In the rows, zero is written as 128.
A single turn carries every row of the set below to another of its rows. Some are shown first; where does it send the rows asked next?
Guki: [130  60 100  97 151 106 117 158 106 110 131 147 148 130 154 109 132 140]
nav: [117  81  93 114 156 107 134 166 101 118 136 140 145 128 132 117 114 152]
ker: [141 126 116 121 156 124 156 150  99 145 149 141 124 108 149 104 142 139]
pese: [121  98 128 111 102 123 134 125 112 153 134 176 159  97 156 109 149 120]
kupu: [135  64 104  86 150 105 124 146 111 108 131 142 147 132 150 114 127 141]
doru: [127  74 130 126 159 131 150 136 114 143 152 128 157 129 128  96 143 115]
lapa: [124 100 129 112 104 127 135 122 115 153 138 173 160  98 156 107 150 121]
rogum: [122  84  96 106 154 108 140 156 104 117 137 135 144 130 128 120 110 153]
Gamig: [131  62 102  91 150 103 120 152 106 109 129 146 146 131 152 112 127 140]
Sobi: [136 122 113 104 145 102 157 152  92 149 132 153 114 108 145 114 131 137]
dogap: [117  81  93 118 157 111 133 167 100 118 140 138 147 128 133 114 116 152]
suli: [130  75 133 109 155 122 159 124 116 144 146 127 153 130 121 104 134 115]
pilol: [129  73 133  96 147 106 161 127 111 146 135 135 146 130 117 111 126 114]
kez: [119 102 132 110 117 135 139 123 124 154 135 170 161 103 159 116 153 114]
vuses: [111  62 120 135 154 114 137 168  97 148 141 148 152 124 136  94 148 107]
poz: [113  62 122 106 140  90 147 157  93 150 124 155 141 127 125 108 130 106]
gafaf: [120  83  94 119 159 116 133 165 103 116 143 135 148 128 133 112 118 153]
lotem: [117 102 130 115 118 136 136 128 123 153 136 171 161 102 161 113 156 113]
Mavo: [137  65 104 101 158 120 120 147 115 107 142 135 153 131 154 107 134 143]
rokas: [120  68 125 137 160 129 141 155 107 144 151 136 158 125 133  93 149 111]
pok: [138  66 106  88 152 111 125 141 115 107 135 137 149 132 149 112 127 143]
Dupot: [140 125 116 105 148 109 161 144  97 148 138 145 117 109 144 113 133 138]
Fato: [122 100 128 115 104 129 133 123 115 153 139 173 161  97 158 107 152 121]
nukul: [122  99 128 110 101 123 136 123 113 153 135 175 158  98 156 109 149 121]
vobaf: [118 101 133 105 114 130 140 121 123 154 131 172 157 104 158 119 150 114]
Tik: [113  98 130 106 111 123 137 129 118 156 126 179 155 102 159 119 150 112]
nomav: [131 120 110 127 153 115 147 168  90 148 142 152 120 105 154 103 145 136]
Buf: [129 118 110 121 148 106 147 168  87 149 136 158 117 105 152 107 141 135]
Navof: [120  67 127  95 140  93 156 139 101 149 125 147 142 129 119 113 124 110]
duk: [122  84  96 118 159 117 137 160 106 115 145 132 149 128 132 113 117 154]
tir: [120  97 127 116 103 126 132 128 112 152 137 176 161  97 157 107 152 120]
lidiz: [139  66 106  93 155 117 124 141 116 107 140 134 152 133 151 109 131 144]
Mek: [120  97 127 113 102 123 132 128 112 153 136 177 160  97 157 108 151 120]
Boral: [118  82  95 109 153 106 138 162 101 118 135 139 144 129 130 119 111 152]
vati: [117 100 131 103 112 126 141 124 122 155 128 174 157 103 159 120 149 114]
nol: [124  86  98 108 157 113 140 154 107 116 141 131 147 130 128 119 112 153]
buto: [121  98 128 116 103 129 133 126 113 152 138 174 162  97 158 106 152 120]
kov: [135 123 112 128 156 121 150 160  96 147 147 146 123 107 152 101 145 138]
Bog: [134  63 102 104 157 118 117 154 112 107 139 140 153 131 155 105 137 142]
Guva: [124  85  97 113 159 117 139 155 107 116 143 130 149 129 129 116 114 155]
Diro: [124  99 129 111 102 126 136 122 114 153 136 173 160  97 155 108 149 121]
fodo: [108  59 119 122 146 100 139 169  92 149 131 157 146 124 131 100 140 106]
vozo: [142 128 117 112 153 118 159 144 100 147 144 141 120 109 145 109 137 140]
mif: [131  61 101 102 155 112 116 159 108 109 135 144 151 130 156 106 136 140]
Rov: [130 118 111 111 146 100 152 161  88 150 132 157 114 107 148 112 135 135]
Mar: [114  99 130 117 116 133 135 134 120 154 133 175 160 102 163 113 157 113]
Gisi: [112  97 129 110 112 124 135 135 117 155 127 179 156 101 161 117 152 111]
navev: [112  98 128 114 114 128 134 136 118 155 131 178 157 102 162 115 156 112]

pilol -> rokas
vati -> lotem
Where do these go?
lidiz -> mif
Guva -> dogap
Buf -> Dupot
buto -> pese

A single turn carries every row of the set below to another of its rows. Some are shown first; where does it send the rows asked next?
Fumu: [130 115 108 126 135 112 109 137 114 129 141 113 145 138 165 132 126 120
  87  83 121 138  96 139  74 113 135 126 102 101 119 136 126 141]
Suno: [163 147 111 121 120 150 103 137 114 156 128 132 149 140 141 153 138 133
 117  81  94 131 133 132 107 151 105 132 105  78 142 140 103 145]
zene: [156 138 112 133 135 143 108 108 127 143 137 148 191 112 146 155 102 103
 136  94  89 106 106 138  88 131 110 134 106 126 128 122 117 152]
Fel: [160 141 108 111 132 128 123 129 126 164 154 119 141 141 141 185  97 133
 139 110 124 147 117 101 117 127 119 115 152 100  95 122 125 161]
rige: [154 139  59 130 137 158 143 124 125 163 161 138 137 148 155 169 108 126
 135  83 114 137 102 116 109 129  90 125 115 106 119 120 133 144]
zifik: [126 125 117 152 110 141 112 154 135 135 139 129 141 137 120 163 120 133
 118  63 126 124 105 136  84 146  99 137 127 111  85 129 116 159]
Lopos: [154 107 111 143 133 128 119 149 116 133 139 143 154 103 156 135 116 121
 129  77  94 134  93 114 103 150 121 138 110 143 114 139 126 148]
Muli: [106 149 107 131 145 118 133 137 142 132 150 127 165 122 129 163  99 127
 132  95 119 128 139 134 108 152 129 129  88 119 102 146 116 163]
Ropo: [167 138  98 100 143 115 130 125 103 163 141 146 145 134 180 158 127 133
 135  90 101 141 107 117  99 107 117 103 136 120  95 128 121 160]
rop: [148 122 115 106 141 131 111 109  92 138 109 132 147 143 127 159 106 127
 122  86  85 141 107 127 119 139 107 110 112  98 115 147  93 146]
bekel: [135 132 123 129 120 121 103 112 145 146 135 132 166 119 167 161 127 144
 122 115 132 130 140 134  96 148 133 130 106 121 113 155 113 133]
ran: [135 123 108 140 115 131 112 149 123 142 125 147 147 140 150 135 124 142
 134  64 117 137 106 140  87 131  88 126 129 109  72 139 112 161]
san: [161 120 106 120 161 109 105 139 130 177  99 141 160 144 130 160 106 131
 117  95 133 136 115 118 117 130 111 129  97 102  98 138  97 155]
naka: [158 148 116 135 154 141 123 143 125 142 125 134 177 149 141 141  97 118
 115 102 117 111 113 154  70 122 136 116 106 100  90 144 134 163]
Subun: [157 145 107  90 151 126 128 127  96 163 147 130 140 133 155 164 119 115
 129  96 112 134 111 111 106  95 120 107 133 125 107 109 130 156]
zabet: [136 113 118 121 126 122  98 107 137 142 133 132 167 112 167 165 127 142
 112 107 132 127 144 135  96 147 132 131 118 113 117 148 118 126]
vid: [128 115 122 152 109 152 136 107 110 151 138 131 137 141 143 158 113 136
 112 106 120 137 111 151  95 125 111 148 126 110  99 152  96 166]
Bepif: [144 109 108 150 135 124 116 148 104 132 138 142 152 101 158 137 109 116
 129  79  95 129  92 123 107 128 125 143 110 139 117 150 121 149]
baput: [155 151  77 142 133 145 156 118 121 168 156 138 142 140 152 172 105 143
 149  90 114 133  98 115 114 113 105 120 104 115 114 141 128 148]
sof: [178 141 115 111 136 127 116 126 133 154 140 127 145 143 156 188  91 135
 125 108 137 136 129 124 101 132 104 110 152 109  99 113 121 155]
Gope: [160 123 124 121 142 114 107 125 131 129 139 114 140 145 167 144 113 117
  91  90 143 131 106 151  72 124 113 120 102 104  96 129 123 132]
Vov: [138 107 125 142 106 142 132 105 111 160 135 137 138 151 153 153 113 140
 124 111 121 134 117 153  88 121 112 141 120 111 102 153 102 168]
fopes: [132 140 106 129 139 131 138 150 107 132 116 147 168 141 131 154 112 129
 108 104 116 135 107 148  72 123 140 112  89  86  98 140 125 169]
Pevuk: [143 135  62 107 132 145 130 126 108 141 147 113 139 124 151 173 105 129
 117  97 137 134 133 130 112  94 115 119 111  98 132 141 140 143]
Vovo: [155 144  63  97 143 154 133 139 132 143 140 127 139 132 154 174 113 133
 129 101 150 127 122 121 100 113 114 112 115  94 128 136 127 139]
gusi: [147 117 105 122 150 132 103 132 115 151 114 137 154 146 113 146 104 132
 136  94 116 138 122 144 108 109  94 129  95  93 139 121 119 124]
Zub: [158 121 106 148 139 152 111 117 121 139 134 131 179 112 147 148  91 104
 125  98  96 105 108 148  95 124 114 151 118 126 121 119 108 155]
rozoz: [151 131 116 121 149 135 100 148 113 160 160 158 151 114 135 142 114 113
  96 101 136 116 115 116 113 132  82 133 106  96  93 123 102 156]
lona: [117 123  92 110 128 122 145 134 100 148 153 130 146 126 143 188 127 151
 120  89 119 140 105 100 108 112 116 107 107 101  99 115 124 168]
fil: [149 113  97 142 133 116 112 143  95 136 138 132 148  98 151 141 101 108
 118  82 115 133 111 127 125 128 124 148 104 132 122 151 136 145]
begu: [151 135  94 123 144 148 129 142 117 147 143 107 165 128 139 182  89 119
  87  91 120 132 104 104 111 116 103 116 129 101 112 102 138 168]
Gevet: [139 137 126 148 121 127 119 109 137 153 142 134 164 104 166 159 124 149
 130 115 131 126 130 120 114 135 126 128  97 109 118 157 112 134]
Morob: [148 123  97 150 140 151 121 113 117 152 128 127 171 104 150 158  89  98
 123 101 102 109 116 151 100 114 114 147 116 125 119 124  99 154]
zazip: [162 153  99 102 145 122 133 137 146 153 154 157 156 143 153 175 110 142
 128  86 109 116 102 116  85 143 106 114 122 112 130 133 153 144]
Zivig: [174 134 113 113 129 126 111 147 113 152 165 140 138 121 136 163 117 115
 122  99 114 106  93 120  96 142 113 136  84  82 111 163 106 142]
rari: [163 114  87 101 123 145 120 149 137 156 137 124 137 115 150 186 116 130
 120  80 115 131 122 122  86 124  91 142 141 106 138 123 144 151]
garom: [144 145 109 139 151 127 122 144 120 136 122 138 176 148 149 143 103 122
 116 108 111 120 104 151  68 127 141 114  94  97  94 146 131 165]
safi: [141 114 128 147 123 157 136 109 111 149 143 122 149 145 143 168 107 122
  95  94 122 138 103 146  91 129 103 151 126  91 108 146 102 178]
vamiv: [137 125 105 116 146 129 118 130 139 179 145 134 148 132 115 146 111 116
 116  95 119 132 108 124 117 112  84 141  94 104  93 168 123 135]
zesen: [146 133 126 117 142 141 110 130 105 148 157 112 143 111 142 161 125 120
 117 102  94 150 120 118  89 144 101 118  87  73 100 124 100 140]
Miz: [161 138  94 115 129 133 120 144 110 155 139 126 157 136 148 177  94 122
  97  98 107 119 102  91 117 120 120 100 127 103 109 102 143 157]
lil: [126 129 108 111 134 113 121 135 156 135 135 119 159 110 117 169 106 128
 129  79 105 131 147 138 104 146 124 154 107 115 110 132 118 153]
bako: [131 118 122 147 109 141 111 149 138 135 130 140 141 139 135 153 122 141
 121  68 118 122 112 139  86 144  93 137 129 121  83 134 110 165]
takik: [157 120  83 100 134 157 133 146 117 169 128 136 135 128 163 190 111 126
 130  81 117 130 110 117  92 124  87 129 135 111 133 148 140 153]
gite: [142 115 113 126 148 119 101 136 118 125 141 110 151 137 164 140 119 116
  88  87 131 137 107 148  68 116 134 131  99 105 110 134 128 139]
peto: [105 137 109 132 139 117 126 134 145 133 143 120 162 119 123 172 110 129
 120  92 115 130 147 141 104 150 131 140  92 116 102 141 123 154]
vubot: [130 124 107 106 128 127 126 134 111 168 148 122 150 133 154 190 122 154
 128  81 118 124 123  94 112 108 109 113 122  99 106 103 122 163]
tur: [147 133  91  97 153 128 152 137 137 152 153 144 134 144 157 182 102 145
 121  90 109 126 112 117  91 134 106 113 112  94 130 133 148 130]

fil -> ran
zesen -> Zivig
gite -> Bepif
Where do these go?
zazip -> begu
tur -> Miz
Morob -> Vov

A single turn carries every row of the set below to another of its rows. Some are shown first; where does it send the rows asked next?
relu: [116 132 139 124 140 117 124 140 131  92 116 118 141]
tad: [139 112 117 144 121 147 144 126 122 101 131 145 140]
nel: [134 117 112 149 127 136 145 121 116 110 122 131 151]
lub: [133 127 139 127 139 150 132 105 136 117 115 121  92]
lugur: [120 128 113 101 124 138 129 155 133 137 118 121 153]
lud: [124 123 116  97 116 146 130 160 138 126 127 136 143]
Supo: [136 136 122 112 113 111 135 161 137 118 128 143 102]
Nozil: [133 117 143 136 122 131 130 103 134 147 148 143 110]
nako: [138 121 135 130 107 143 111 139 132 166 122 132 115]
vuza: [130 130 135 132 144 139 134 102 132 123 108 110 100]
Suzu: [122 126 117  97 122 147 127 157 137 134 122 127 148]
Silek: [130 142 136 100 134 137 119 156 144 139 120 124 102]
berol: [118 130 146 116 139 134 119 143 137  89 122 126 132]
Nop: [135 137 132 102 121 131 126 161 144 125 128 140  97]
vus: [134 125 124 142 129 118 146 105 125 109 113 123 101]
saru: [140 118 134 131 100 142 115 142 133 158 127 143 110]
tusu: [118 130 139 124 135 118 126 142 132  86 120 126 137]
bozet: [130 129 127 140 138 124 140 101 126 119 107 111 104]
Fefab: [133 118 137 142 121 117 134 101 129 147 145 139 116]
Siv: [119 129 142 120 134 126 123 144 135  85 123 130 133]
teze: [142 116 128 137  94 130 120 142 129 152 128 147 112]
Meva: [115 133 143 120 145 125 120 139 133  96 114 114 140]
gide: [125 123 111 102 111 136 135 161 134 122 128 139 145]
nik: [132 139 115 120 119  96 137 156 130 126 119 129 112]
pomom: [134 118 132 130 138 176 128 123 130 118 126 131 139]
ruso: [135 123 130 136 108 132 113 136 127 170 117 125 121]
nase: [128 145 119 117 131 101 130 151 130 140 110 112 118]
tuf: [130 121 117 146 139 144 137 117 117 123 115 117 155]
busi: [127 146 129 107 139 122 121 151 137 147 111 110 113]
kubi: [131 120 138 141 126 120 132  99 129 153 142 133 118]
tol: [136 122 136 129 130 144 138 109 136 106 121 133  88]
tal: [130 122 126 136 145 164 129 118 124 127 117 116 149]
mur: [121 127 107 107 119 128 134 155 130 132 119 123 154]
maf: [137 121 124 142 103 120 120 136 123 164 117 129 123]
dunu: [139 118 124 142  95 119 123 140 124 156 123 139 118]
dofeb: [136 122 128 137 125 129 144 108 130 102 119 134  93]
gogu: [132 119 144 134 127 133 128 101 134 152 146 137 112]
seziv: [134 117 139 139 119 123 133 103 132 145 148 144 112]
loke: [130 120 142 137 129 127 128  99 131 155 142 132 116]
tesu: [138 113 127 134 127 167 136 127 129 105 133 145 135]
Kod: [116 132 146 116 144 133 117 141 136  95 118 119 136]
dipa: [123 124 107 107 113 127 137 158 131 125 124 133 151]

pomom -> tesu
Siv -> tusu
Where do these go?
vus -> bozet
Fefab -> kubi
mur -> lugur
Silek -> Nop
ruso -> nako

